Rows are one point carried round by a steady rotation, each followed by how many steps it has turned.
The counts run from 0 to 556.
[144 152  81 198 111  92 145 129 104 168 154 141 108 115 153 143  79 156
 108 154 120  86 121 107 100 112  93 154  98 134 118 137 127 120 140 119
 138] : 420
[151 161 103 191  78  97 138 138  90 106 175  96 126 129 160 135  74 138
 112 139 157  97 113 112 117 117 132 155 109 154 145 106 133 112 141 123
 151] : 208
[113 211 103 184 142 132 159 130 125  82 144 101 105 181 121 142 126 123
 139 153 120  69 133 123 127 128  97 119 118 111 110 108 134 157 135 109
 147] : 66
[141 175 118 149 109 122 112 152 128 124 140 124 110 181 130 151 100 141
  74 119 150 108 144 117  78 110  89 118 104 155  98 115 157 122 182 111
 147] : 42
[126 167 133 152 122 134 158 126  58 129 156 106 111 159 155 143 131 166
 132 147 143  90 115  99 126 100 106 150 121 157 133  99 142  88 154 128
 180] : 319
[127 182 132 163 130 112 144 143 118  86 168  84 147 163 158 133  79 139
 137 162 149  96 104 142 153 119 102 102 107 157 125 108 163 137 146 103
 127] : 217
[151 179 135 143 104 131 121 135  82 147 118 112 126 149 154 128 106 148
 101 119 154  90 156 115 101 113 109 155  86 168 151 122 147  85 179 104
 138] : 491
[147 189 112 139 109 149 163 136  95 132 143 103 131 145 175 148 117 153
 101 107 134 116 122  74 129 139 102 135 106 132  89 154 118 100 175 118
 159] : 165
[115 177 109 153 111 121 174 130  93 107 161 123 141 172 137 136  92 153
 151 103 116  94 174 144 127 130  95 141 107 156 143  97 133  86 172 125
 147] : 147
[129 176 116 154 110 120 136  90  91 122 123 145 102 184 143 139 119 177
 170 150 133  94 123 133 123 132 115 132 138 174 122 108 176  91 155 128
 108] : 472
[149 150  98 204  63 109 135 132 101 118 165 146  99 155 132 136  89 155
 108 121 132 120 116 117  89 107  97 125 115 160 104 107 134 121 148 143
 149] : 425
[141 179 125 146 165 132 147 125 112 131 122 148 104 181 138 130 128 161
 130 156  94 100 153 144 101 144  66 118 111 142 107 116 166  92 167 138
 116] : 23
[176 160 107 157 124 121 144 106 114 171 124 126  87 131 169 105 139 163
  89 149 146 120 167 133 119 133  91 153  86 144 125  91 155  84 159 117
 119] : 484
[138 170 113 159  96 104 129 146  79 149 134 133 126 152 126 145  96 144
 102 112 137  98 137 111  83 111 100 159 106 160 138 121 138  85 191 110
 154] : 38
[118 163 106 135 155 130 140 115 108 133 168 106 119 174 161 171  98 180
 146 174 154  74 109 110 118 111  97 136 133 160 111 110 170 116 132 130
 139] : 87
[138 171  73 186  96 128 167 144 100  91 159 127 113 153 148 155  84 135
 134 120 105 117 128  76 126 130  94 122 125 143 105 145 110 118 155 137
 116] : 295
[180 180  92 150 146 130 137 112 123 128 139 121  93 140 171 130 124 160
 112 167 130 107 143 120 103 184 100 154 118 114  98 131 161  85 141 140
  98] : 245
[125 173 111 201  96 140 139 108  79 142 117 144  84 159 132 135 131 157
 137 141 124  69 134 101  92  92 110 140 107 148 124 117 127 128 136 125
 153] : 189
[151 161 103 170  97 137 178 110  92 127 171 113  87 153 168 120 136 174
 112 139 137 122 126 113 123 132 108 143 121 131  96  92 128  92 137 156
 174] : 315
[139 197 128 145 141 173 148 121  95  87 123 107 101 190 166 133 140 146
 152 146 122  96 152 103 135 143  99 112 119 155 122 119 154  98 151 136
 107] : 235
[158 189 145 163 146 127 123 126 122 131 105 103  89 163 152 109 149 128
  93 176 158 100 133 126 132 115  94 112  93 150 120  99 168 131 171  95
 106] : 111
[136 164 123 150 139 132 134 107 100 130 126 142  93 186 146 136 122 178
 154 161 126 107 135 136 123 121  83 120 126 178 123  96 182  88 159 134
  98] : 474
[101 175  77 170 117 102 158 115 116 103 156 132 105 191 111 170 103 151
 160 141 127  98 113 112 125 116  98 126 151 147 105 114 147 129 156 122
 127] : 301
[142 191 104 151 142 131 133 129 132  75 150  86  95 181 156 149 129 125
 122 173 159 110 112  99 140 149 105 119 143 137 106 111 164 132 149 120
  98] : 455
[176 181 130 182  84 149 121 123  91 121 125 109 121 133 191 123 105 153
 104 146 157  96 101  97 117 130 124 120  87 158 101 148 140 118 136 118
 133] : 337
[128 179 118 165 139  88 132 158 133 133 152 113 148 148 129 147  72 134
  92 142 127  88 118 139  97 113  77 121  87 132 111 126 151 134 179  88
 146] : 46
[142 179 105 198 108  91 174 126 108 115 162  84 112 127 155 104 123 120
 109 155 149 109 118 133 162 125 120 150 101 119 138  86 124 131 150 104
 148] : 441
[153 153  87 198 121  88 143 130 109 157 159 137 111 114 147 139  78 148
 105 162 115  88 110 115  91 125  89 153  99 125 106 137 134 118 142 125
 139] : 419
[138 209 123 139 148 151 138 112 104  84 123 106 111 191 152 134 141 140
 156 160 131  74 145 120 118 159 113 140 129 136 120 115 163 101 145 130
 116] : 237
[149 173 107 183  93 151 168 139  99  92 155  81  96 149 171 117 126 123
 102 134 152 125 141  84 163 114 118 129 105 147 131  99 113 123 146 126
 138] : 445
[147 149  88 206  64 109 131 117 115 135 157 143  90 150 137 137  93 159
 100 125 144 116 124 110  92 106 104 134 113 155 101 118 129 125 146 132
 148] : 424
[146 186  78 157 138 118 157  95 123 130 136 102 105 130 185 138 111 150
 143 178 155  91 116 101 159 153 116 147 118 134 109 139 148 121 125 111
  91] : 461
[143 185 123 199 142 107 131 117 118 118 115 128 115 149 144 112  98 131
 147 181 113  73 124 154 124 130  97 116  91 142 136 117 165 137 137 106
  88] : 349
[135 199 115 167 144 113 141 122 129 128 129 136 121 160 142 145 118 156
 124 164 115  90  84 128 108 144  86 109 119 111  64 150 156 139 159 108
 141] : 176
[155 181 112 183 117 117 175 119 125  91 156  98 115 135 180 102 114 137
 127 162 132 138 111 137 180 153 102 108 104 134 108 104 143 119 147 120
 104] : 224
